Rows swapped in pairs by one turn or mirror: which row each one swaps with
j_211: [  6.7   9.6  -5.9  -3.7  -6.3  -7.6  25.7 -14.0   6.8   4.4 -17.6   2.3
   5.4 -22.1   2.8  27.4   3.9]
j_810: [ 14.2   4.0  -8.2  -3.5   1.7  -6.2  25.6 -14.5   6.7   1.3 -21.3  -1.1
   6.0 -25.8  -2.0  14.1   4.6]
j_99: [ 16.9  -9.3  -2.4 -21.7 -13.0 -40.7  11.4  11.7   0.1  -6.9 -18.6  -1.1
   5.0  -3.0  18.7  -3.3   3.7]
j_353: [-16.9   7.3 -11.5 -10.9  -5.5 -15.1  15.5  14.3   4.6  -4.2   0.1   8.8
 -14.4  -3.3  17.6  21.5  -1.9]
j_548: [ 15.4 -11.8  -2.7 -15.0  -8.9 -40.3   5.8  11.7  -5.5   6.0 -24.7   0.0
  -4.1  -4.5  17.6  -8.7   1.8]
j_214: [ 20.5  -8.5  -6.5 -21.3 -16.8 -38.2  10.4  16.4   2.4  -2.4 -18.9  -3.4
   0.7   2.8  12.7  -3.1   0.9]
j_256: [-19.6   3.7 -16.9  -3.5  -1.2 -14.9   9.9  12.1   1.5   4.2 -10.8   8.9
 -14.5   1.0  24.8  18.5  -0.8]
j_502: [ 13.3   0.2  -9.3  -2.2  -0.6  -0.1  19.0 -15.6  11.8   1.8 -24.8   1.8
   1.8 -24.0   3.7  18.7   4.2]
j_932: [-16.3  11.2 -22.6 -11.1  -4.6 -19.4  16.4  11.6   2.0  -4.1  -3.0   1.9
 -18.7  -2.5  20.0  13.8   1.5]
j_351: [ 21.8  -7.6  -0.1 -15.4 -13.3 -37.4   8.3  17.4  -9.5  -6.7 -20.8  -4.9
   1.0  -4.6  18.9  -4.6   3.0]
j_384: [-11.1   5.9 -17.0  -9.7  -8.3 -13.2  22.5  10.4   7.4  -4.0  -1.4  10.0
 -14.6  -1.1  24.6  19.6   0.4]
j_849: [ 18.7  20.5 -14.0  -8.0  -1.5  -5.5   0.3  -0.2  -4.3   0.7 -21.0  -2.8
  18.2  11.1   2.8  10.9  -4.4]
j_704: [ 25.0  -7.1  -3.1   9.8 -16.1   0.6  -7.8  -2.9  -5.3   4.2  -9.3  -0.9
 -10.8  -2.7  -1.8   0.4  12.0]
j_528: [-17.7   7.1 -17.9 -10.4  -3.4 -14.3  12.0  11.7   9.3  -1.5  -2.3   2.7
 -15.9  -3.9  22.4  20.8   9.2]
j_224: [ 21.3  20.9 -17.5  -0.5   8.4 -12.8  -1.9  -1.9  -2.2  -0.8 -13.9  -3.7
  13.4   7.9  -4.9   7.6   0.4]
j_947: [ 18.5  -0.2 -11.1  -8.1   3.3  -6.3  24.3 -10.6  11.9   8.3 -16.2   3.5
  -5.1 -25.3  -2.1  12.7   7.9]
j_777: [ 15.8 -10.0 -10.6 -16.7 -16.7 -38.8  12.4  17.5 -11.3  -3.8 -21.2  -2.8
  -1.3  -3.7  12.0  -2.8   8.3]
j_796: [ 24.1  -7.8   7.1   9.4  -9.1  -2.0 -12.7   3.0  -5.7   4.4  -7.1  -6.6
  -3.5  -1.4   2.3  -1.2  13.3]
j_732: [  2.0  17.2   9.2  -2.5  -3.1   1.8  16.4  -8.9   1.8   4.5 -28.3 -19.5
 -18.2   5.1   5.1   8.3   5.4]
j_84: [  4.4  -0.1   0.3   6.7  -0.7 -12.9   1.3   4.2  17.7   2.0  -7.8 -16.4
  -8.0  15.6  11.8  -5.4  27.5]
j_706: [ 22.4  19.0 -16.7  -5.7   7.7  -9.3  -2.3  -3.1  -0.1   0.3 -14.7  -1.9
  14.6   8.8  -2.8  12.2   3.3]
j_407: [  7.4   8.3   0.5   6.3  -0.8 -13.6  -4.9   4.5  16.8   2.8  -6.8 -18.0
  -9.0  12.6   9.9  -2.6  26.9]
j_484: [ 13.1  -7.3   4.2 -12.6 -12.7 -39.2   7.9  20.3  -9.0  -1.9 -23.0  -6.0
  -5.4  -7.1  10.4  -8.1  12.0]
j_643: [-20.3  12.9 -11.6  -2.6  -6.3 -15.6   8.7  15.0  -1.0  -2.3  -1.2   4.5
 -18.1  -2.9  20.3  14.7   9.5]
j_866: [ 11.7   1.7  16.7  21.3 -17.7 -13.2  15.7   2.9  -6.5  -6.2 -16.1 -11.3
  -9.3 -12.5  15.4  16.8   5.2]
j_161: [ -3.1  12.4  17.0   0.6   0.7   1.7  14.1  -7.1   2.7   7.6 -20.2 -19.4
 -15.1  -1.3   9.5  14.0   9.1]
j_615: [ 27.9  16.6 -12.9  -7.3   7.5  -8.5  -5.3  -6.5   3.0  -1.0 -21.6  -2.3
  10.3  10.4   4.4  10.4   0.4]
j_869: [ 28.6  11.9 -14.7  -6.8  10.2 -11.6   0.1   4.0   5.9  -3.6 -14.0  -2.0
  14.6   8.0  -1.7  -0.8   2.7]
j_618: [  4.5   5.4   7.4   5.7  -3.3 -12.0  -3.7   1.8  22.5  -1.4 -12.0 -15.0
 -12.3   6.5  14.7  -6.7  23.0]
j_521: [-12.3   3.9 -16.4 -10.1  -1.7 -18.1  13.7  14.7   9.7  -7.3  -1.9   8.0
 -11.8  -0.6  22.7  24.1   0.4]
j_245: [ 20.9  -5.3   5.6  10.1  -9.2   1.3 -12.4  -1.1  -6.2   7.7  -9.5  -3.7
  -5.6  -5.3   0.1  -0.8  13.4]
j_767: [  0.5  14.7  16.2   0.7   2.7   2.0  11.5  -6.2  -1.2   8.6 -25.0 -18.0
 -14.5  -0.9   5.9  10.6   8.9]
j_513: [ 20.1  -5.5  -2.6 -20.7 -10.8 -38.8   6.5  13.9  -7.7  -8.2 -24.9   1.3
  -3.3  -1.5   9.0  -6.7   5.4]
j_776: [-19.9   8.3 -17.8 -10.2  -6.9 -12.6  12.4   8.4   4.9  -6.8  -7.4  11.3
 -16.6  -5.6  16.1  19.1   4.7]
j_879: [ 10.4   4.2 -10.1   0.2   0.4  -9.6  27.1 -13.7   4.5   3.7 -22.0  -0.2
   5.5 -24.2  -4.3  14.4   8.8]
j_455: [ 11.0   1.9  16.0  20.9 -19.2 -18.6  13.0   1.8  -4.8  -4.6 -11.9 -12.2
 -12.2  -7.8  15.1  18.0  -1.1]
j_666: [ 16.3  -9.5   0.2 -23.9 -12.5 -37.5  10.1  16.1  -3.3  -2.9 -17.5   0.4
   1.9   0.1  10.8  -7.2   7.5]
j_16: [ 13.3   2.4  18.8  20.6 -17.7 -14.4   7.4   4.7  -3.1  -6.5 -17.4  -5.6
 -12.2  -4.1  17.4  20.9   7.9]

j_879 swaps with j_224
j_484 swaps with j_643
j_706 swaps with j_810
j_796 swaps with j_161
j_521 swaps with j_99
j_732 swaps with j_704
j_513 swaps with j_776
j_869 swaps with j_211

